(in the rows, 128 means zero)
A single turn carries every row of the set below to another of its rows. Some are shown first; where does it send the rows asked next?
K408: [134 149 149 148 100 131 127 132 134 136 158  94 107 122 128 110 138 149
  99 117 123 136 133 168 125 107  95 125  83  77 103 137 137  92 150 133]
K377: [129 153 126 115 123 123 109 131 117 146 155 112 125 136 150  89 125 172
 122 175 131 126 136 180  91 124 155 134 159 101 111 120 120  98 200 124]
K550: [133 131 126 145 138  85 136 151 128 187 160 104 108 154 109 136 122 116
 114 159  98 105 139 160  86 154 142 107 145 101 121 130 123 101 180 124]
K800: [122 132 132 188 134 137 130 126 150 199 143 105 126 135 127 126 144 112
 104 102  91 106 149 158 121 133 101 153 117 133 159 133 139  95 155 128]
K424: [126  99 121 144 145 149 118 145  96 156 135 115 152 199 129 119 175 127
 126 158 142  92 122 156  95 136 136 121 142 139 136 139 132 116 154 138]
K34: [134 163 127 133 124 156  84 106  82 141 149 102 116 157 125 108 143 128
 150 152 142  94 150 121  79 124 131 157 108  89 138 142 135 101 134 146]
K141: [129 145 106 112 144 174 125 102 103 158 193 109 128 155 149 105 143 151
 115 134 153 116 147 155 123 113 125 174 123 121 138 153 129  88 137 173]
K811: [149 118 143 132 129 111 131 147 136 194 157  98 119 161 127 132 118 159
 124 143 139  96  99 136 139 106  92 101 150 143 128 115 153 136 133 124]
K157: [134 107 150 135 128 121 134 105 100 146 166 114 154 184 141 113 161 134
 150 123 146 107 130 181 105 123 115 144 117 115 103  89 157 123 145 127]
K619: [135 142 116 119 159 130 106 124 129 201 161  95 135 116 137 148 159 136
 123 136 112 107 126 118  91 115 102 158 100  92 128  87 161 114 163 106]
K373: [119 160 111 121 136 150 121 127 133 196 146  93  80 120 109 159 127 158
 110 135 128 120 141 115 118 135 148 136 136  90 121 153 155  86 140 146]
K647: [115 157 162 146 136 124 145 125 106 168 104 112 123 164 147 110 124 151
 181 165 106  99 122 163 131 116 152 158 114 125 124 111 143  91 154 141]
K60: [133 108 115 123 129 168 159 133 137 138 152  85 147 154 128 121 152 154
 117 124 166 114 129 146 164 126 113 169 103 119 151 133 161 101 130 133]
K254: [172 124 115 123 113  95  97 136 101 139 123  91 112 148 122 115 118 157
 132 146 118 128 115 138 104 129 144  93 132 123 130 117 132 114 149 104]
K58: [135 128 144 160 111 151 118 131 142 129 113  99 134 156 117 108 138 147
 153 142 157  94 136 124 105 132 105 152 103 104 152 143 178 129 138 127]
K551: [131 173 124 142 116 146 107 123 133 158 138 123  90 107 140 145 120 177
 101 131 155 147 139 129 158 113 125 151 125 131 127 115 150  87 143 138]
K86: [113 155 139 129 105 161 135 107 108 150 150  96 102 152 104 135 123 139
  95 137 144  72 142 137 123 105 156 126 179 134 156 144 158  96 144 131]
K547: [144 158 132 143 146 126 128 145 131 107 121 143 124 168 137 134 131 134
 116 145 131 124 119 131 115 112 152 109  98 134 140 143 170  71 146 158]
K669: [ 99 131 150 153 107 142 138 109 110 140 132 101  90 126 136 138 165 134
 152 134 151 103 129 170 130 110 111 115 154  96 135 150 127  79 161 135]
K895: [133 156 138 145 124 110 113 151 122 191 165 125 106 146 154 144 137 153
 107 134  88 114 142 177 138 147 160 131 160 116 116  94 122  98 154 131]
K299: [116 153 111 144 125 118  98 118 131 141 136  96 107 134 136 154 155 117
 148 109 111  82 176 149 137 167 133 134 120 146 150 117 145  83 150 113]
K951: [132 125 139 135 138  86 143 131 135 144 157 102 132 144 116 130 134 115
  95 154 127  86 127 157  93 107 113  96 131 148 128 104 138 118 190  88]
K405: [133 157 134 107 173 142 111 144  96 153 150 113 134 173 144 153 131 165
 155 159 119  70 146 155 116  72 147 142 134 147 135 131 157  93 144 119]
K275: [141 171 108 125  96 130 115 164 121 136 180  93 110 150 100 132 101 144
  78 145 145 110 156 138 136 119 116 134 117 127 123 158 163 102 149 138]
K371: [123 136 109 127 145 139 108 150 142 167 151 109 123 138 129 146 123 181
 126 184 125 100 154 149  99 134 106 182 107 143 152 105 159 117 201 118]
K934: [ 96 139 147 124 138 120 148 145  94 163 158  99 144 135 130 131 117 137
 142 103 114  66 155 159 128  94 109 185 134 107 124 141 141 101 168 156]
K32: [154 140 121 129 137 141 105 165 138 150 166 101 148 176 143  87 140 135
 102 151 109  81 121 132 108 146 152 151 140 123 173 127 121 104 142 139]
K327: [149 130 120  93 188 105 125 158 120 146 164 125 165 131 127 121 122 152
  96 125 136 103 132 127 109  90 128 141 124 126 125 149 156 103 139 125]
K301: [129 129 135 128 151  80 156 153 121 156 118 121 152 123 128  90 118 132
 134 140 133 134 111 133 133 140 128 156 105 103 114 134 138  95 151 147]
K149: [133 152 153 151 149 128 129 152 107 114 142 127 139 147 124 121 102 134
 122 142 126 107 148 154 111  88 134 170 114  90 159 126 118  56 176 138]
K105: [130 124 112 122 151 148 125  95 118 166 116 107 125 147 121 132 119 162
 111 155 130 120 142 134 127 154 157 148 113 153 157  71 128  89 171 120]
K580: [109 146 144 102 138 139 143 152 118 190 183  90 134 150 136 128 145 152
 112 174 149  90 112 162 147 108 123 144 158  98 107  92 127  98 168 116]
K124: [129 149 137 135 123 102 116 147 123 143 163 123 125 137 161 150 152 147
 102 140 131  98 136 175 153 109 121 120 149 168 123  78 136 110 171  99]
K809: [112 133 117 157 146 125 133 144 110 162 179 124 125 145 100 160 162 100
  81 159 138 121 149 158 111 133 103 166  99 126 140 123 146  73 168 119]
K970: [156 145 126 122 119  98 113 149 135 132 202 105 143 163 158  99 128 136
 152 134 134 100 138 159 130 146 114 174 120 106 138  96 142 107 144 135]
K987: [102 138 121 127 138 146 144 105 131 174 135  70  93 119  96 143 121 146
 127 150 139  94 147 134  83  99 108 131 120 110 126 162 148 101 187 121]
K975: [110 158 139 133 140 128 111  90 139 128 175 143 113 142 124 137 149 137
  89 138 129  95 172 163  87 143 139 146 114 153 133 109 174  91 163 124]
K316: [110 146 128 109 135 121 150 137 109 154 134 104 131 157 137 148 152 131
 130 102 113  80 122 130 136 116 137 124 110 142 104 146 188 110 131 165]
K745: [116 150 132 139 117 142 130 103 117 131 125  87 104 106 118 137 122 156
 115 146 163 119 140 141 131  79  95 147 100 141 132 111 138  92 182 101]
K491: [131 130  97 138 166 119 111  94 130 201 137 129 125 128 153 138 139 133
 150 131 151 136 132 123 115 147 107 123 136 137 133 109 140 101 166 149]

K371 turns into K975
K550 turns into K987
K811 turns into K408
Now find these:
K141 turns into K32
K647 turns into K316

A single turn carries every row of the set below to another of its rows. Some are shown first; where does it send the rows asked next?
K972: [140 106 115  98 100 136 121 129 113 157 136 115 124  73  97 136 153]
K870: [141 118 146 138 137 119 143 157  89 138 122 147  98 153 136 106 144]
K258: [115  98 116 103 122 114 125 155 160 144 132 137 155 137 122 168 145]
K671: [ 95 116 137 154 134 121 137 123 105 166 137 148 146 143 146 124 160]
K894: [152 127 150 136 109 148 129 109  89 149 144 146  95 119  97 118 156]
K14: [ 73 120 109 104 124 149 121 139 135 140 114 150 113 110  96 176 160]
K509: [ 93 107 112 135  99 137 127 106 111 141 155 164 104 155 106 116 156]
K958: [ 96 107 126 133 117 124 134 164  82 154 110 144  85 105 127 172 139]
K256: [ 94 103 125 106 131 127 106 168 146 147 141 145 138 146 120 178 143]
K752: [128 101 170 125 143 138 138 153  82 141 127 147  92 121 129 109 133]
K640: [106 136 138 119  95 149  98 152 115 152 169 105 129 113  97 122 123]
K884: [106 104 147 131  88 103 160 130 110 143 135 136 121 103 141 146 109]
K451: [ 73 111 123 104 134 146 104 163 135 143 132 150 118 129 105 179 148]
K896: [112 112 125 112 108 145 122 128  92 164 132 159 102  75 135 150 165]
K286: [135 108 171 135 124 142 139 127  78 146 131 138  88 109  98 131 133]
K138: [ 87 114 124 103 112 114 159 152 112 125 115 129 113  96 141 102 121]
K678: [126 134 114 118 131 134 120 145 124 124  91 133  88 164 108 156 166]
K538: [ 94 118  99  99 115 139 136 123 150 139 109 151 129 102 107 164 168]
K289: [136 114  95 110 111 116 105 179 116 149 145 140 117 149 139 123 157]
K841: [115 105 103  96 115 124 137 133 164 140 118 141 152 113 118 157 160]
K585: [156 126 130 136 126 120 143 152 101 133 119 119 106 150 104  97 143]
K75: [129  91 158  96 145 134 140 135 127 133  88 128 112 107 130 154 145]
K383: [120 115 129  99 145 143 129 144 128 128  85 153  97 134 148 135 170]
K137: [100 102 124 166 117 127 156 137 123 149 104 109 135 137 106 123 131]
K918: [137 122 131  97 130 153  95 148 134 128 119 110 102 147  83 146 154]
K390: [ 98 149 157 107 109 161 114 116 136 140 146 136 108 103 101 140 109]
K191: [113 175 126 121 100 142 126 110 142 136 131 125 116 123  93 138 125]
K409: [116 176 113 109 115 125 132 125 149 130 127 137 126 140 128 111 136]
K218: [ 94  92 114 127 112 163 130 137 136 138 127 130 120 128 107  81 141]
K437: [106 147 133  98 134 111 143 151 146 122 119 129 127 137 140 110 110]
K963: [ 83 155  98 116 109 120 136 150 104 130 128 144 105 129 139 101 153]
K943: [147 112 151  94 125 153  89 122 131 145 146 141 115 138 114 156 165]
K287: [160 129 133 123 116 147 127 131 105 140 136 126 107 128  95  88 156]
K353: [ 87  97 135 127 120 111 136 115  95 138 149 120 114 138  70 139 130]
K55: [ 84  95 151 108 151 131 120 132 101 153 154 125 143 116 112 104 144]
K485: [156 119  95 119  89 103 123 142 116 152 141 117 126 129 101 148 154]
K785: [ 91 136 169 112 118 139 122 124 127 141 149 164 105 120 139 152 105]
K66: [106  97 116 110 131 128 116 202 103 143 118 124  98 124 127 133 130]
K235: [ 96 133 159 114 129 105 145 144 130 129 127 144 113 137 142 149  93]
K903: [114 117 153 127  84 135 115 129 115 161 175 145 132 111 143 137 126]
K628: [ 94 165 106 136  97 123 119 150 102 139 142 111 110 139  93 131 138]
K206: [146 101 164 112 124 125 125 112 122 146 120 139 116 127 122 185 151]

K585 turns into K870
K138 turns into K884
Now find these:
K206 turns into K943
K841 turns into K258
K485 turns into K289
K218 turns into K137
K235 turns into K785

